Where one turn sends some rows of the set: a few examples, then the rows asked:
Q_909:   0  -7   5 -11  18  -2  -6   6   0   8  -2   4   4   4  -2 -10   0  -1   2   2   5   5  -4   8  -5   1   4   0
Q_892:   9  -4   3   3 -13   1  10   8  -7  -1  12   1   1  -6  -8  -2  -8  10  -2  -8  -4  -5   8   4   9   3  -4  -2
Q_762:  13   5  -1   3 -12   1  -2   7 -14  -7   7   3   0 -13  -2  -6 -11   1  -2  -9   0   6   1   3  11   0   2  -8
Q_500:  -4   1  13  -7   1 -13   0  -3   0  -4   7 -13   3   0  -3   5   2  -1   3  10   8  -3  -2  -1  -1   0 -14  -4
Q_441:   6  -4   6   6 -11  -2   9   8  -7   0   7   2   7  -1  -6   3  -6  15  -4  -4  -5  -3   9   7  13  -1  -6  -2
Q_588: -10  12  -8  -2   6 -12  -9  -6   0  -5  -3   5   1   2   2  -1   2   4   2 -11   3  15  -5  -3   1   6   9  -6
Q_908:   2   7   7 -10  -1  -2  22   6  12  -6  -1  -3  11  -9   2   9   8  10   4   1  -4  10  -1  -8  -1   4   0  -2
Q_176:   2  -2   2 -10  14   2  -4  10   6  10  -4   9  11   2   9  -8  -1   1  -1   4   6   8  -7   6  -4   5   6   0
Q_237:  19   9  -5   6  -6  -1  13  -2  -8  -2   0  -5   4  -4   0  -1  -3   5   1   5 -14   8   2   6  17  -6   1  -9
Q_210:  -1  -1  15 -13   8  -7   2  -1   7  -2   8 -11   4  -3  -1   7   1  -2   0  11   6  -7  -3   3   6  -1  -4   4
Q_634:  13   1  -5   1  -5   1   4  -1  -5   5   4   2  -5   7  -1  -3 -14   8  -5 -10  -6  -2  11   4  10  -2   4  -3
Q_828:   2   4   7  -5  -3  -3  24   6   9  -3  -5   3   5  -3   2   4   5  13   5   6  -2  15  -2  -1  -9   0   2 -11
Q_760:  -8  10   5   3   7 -11  -5  -9   1  -4  -4   6  -9   3  -3   1   1   7   1  -7   3  13  -4  -4  -2   7   7 -10
Q_967:  -2   3   8 -17   2 -11  10  -2   3   2   9 -12   5   3  -4   5   3  -1  -1   9   8   1  -4  -1  -1  -2 -10   3
Q_202:  14  -3  -6  -6  -3  -1   2   0  -8  -1  15  -3   3  -8  -1  -7 -13  -2  -2   2 -11   8   0   0  16  -3  -2  -8
Q_318:  -3   5   7  -8   6 -14   1  -8   6   2   8 -11   7   0  -1   7   2   0  -3   9   7  -6  -6   0   1   7 -11   3
Q_119:  -1   1   6  -8  -5  -5  17   8   8  -9  -5  -4  10 -14   6   7   5  10   8   4  -2  10   2   1 -10   1  -3  -8
Q_859:  17   6 -12   3  -8  -2  15  -1  -8  -4   4  -5   3  -1   0  -1  -7   2  -1   0 -14   2   6   5  10  -4   4  -8
Q_192:  10   8   3   6 -12   2  -2   8 -14  -5   2   5   5  -8  -1  -3 -11   8  -6 -10   2   8  -2   2  16  -2  -2  -7
Q_911:   2  -3  -2 -12  12   0   0   9   2   8   0   6  12  11   2 -12   0   1   2   7   6  10  -8   4  -2  -2   4  -5
Q_862:   3  16  -4   7  -2  -7   9   3   7  -8 -11  -3   0  -7  10  -6   4   5   3  -3   6  -5 -18   6  -2   0   5  -4
Q_153:  12   0   0  -3  -2   2   1   2  -8   3  11  -3   7  -8  -5  -7 -11   3  -3   3  -9  11  -5  -1  21  -2  -7  -7
Q_197:   1  12  -6   7  -5  -8   0   7   3 -10  -8  -5  10  -3  13  -8   4   2   6   2   9  -5 -15   5   0  -1  -1  -9
Q_245:   3  10  -3   5   2  -4   5   7   5 -17 -12  -3  13  -9  11  -1   3   4   3  -1   3  -8 -12   8   1   1   8  -4
Q_373:  -4  18   2   0   8  -8  -6  -6   2  -6  -3   3  -6   0   0   3   6   2   1 -10   4   9  -6  -4   7   7  14   0
Q_534:   2  -2   1 -16  18   2  -6   6   2   3  -4   6  16   6   0  -5  -3   1  -1  -3   4   9  -2   0   1   1   7   1
Q_787:  -5  17   1  -2   6 -11  -5 -11   2  -5  -5   3  -1  -2   2   9   0   4  -2  -5   4  16  -3  -3  -2  10   8  -6
Q_863:  13   1  -2   5  -2  -1  -1  -4  -3   7   0   2  -2   7   2  -2 -11  11  -3  -4  -9   2  10   8  17  -5   3  -4
Q_86:   5  15  -2   6  -1  -7   5   7   3  -5 -10  -3  11  -4  12  -3   8  -1   0   3  10  -9 -13   9  -3   4   1   0
Q_454:  -2   2   7  -6   2  -3  19   7   8  -3  -2   4  11 -11   2   9   7   9   3   7  -4  16  -1   1  -8   9   3  -6

Q_318 moves to -> Q_176
Q_862 moves to -> Q_119
Q_892 moves to -> Q_202
And these:
Q_245 moves to -> Q_908
Q_911 moves to -> Q_760
Q_192 moves to -> Q_237

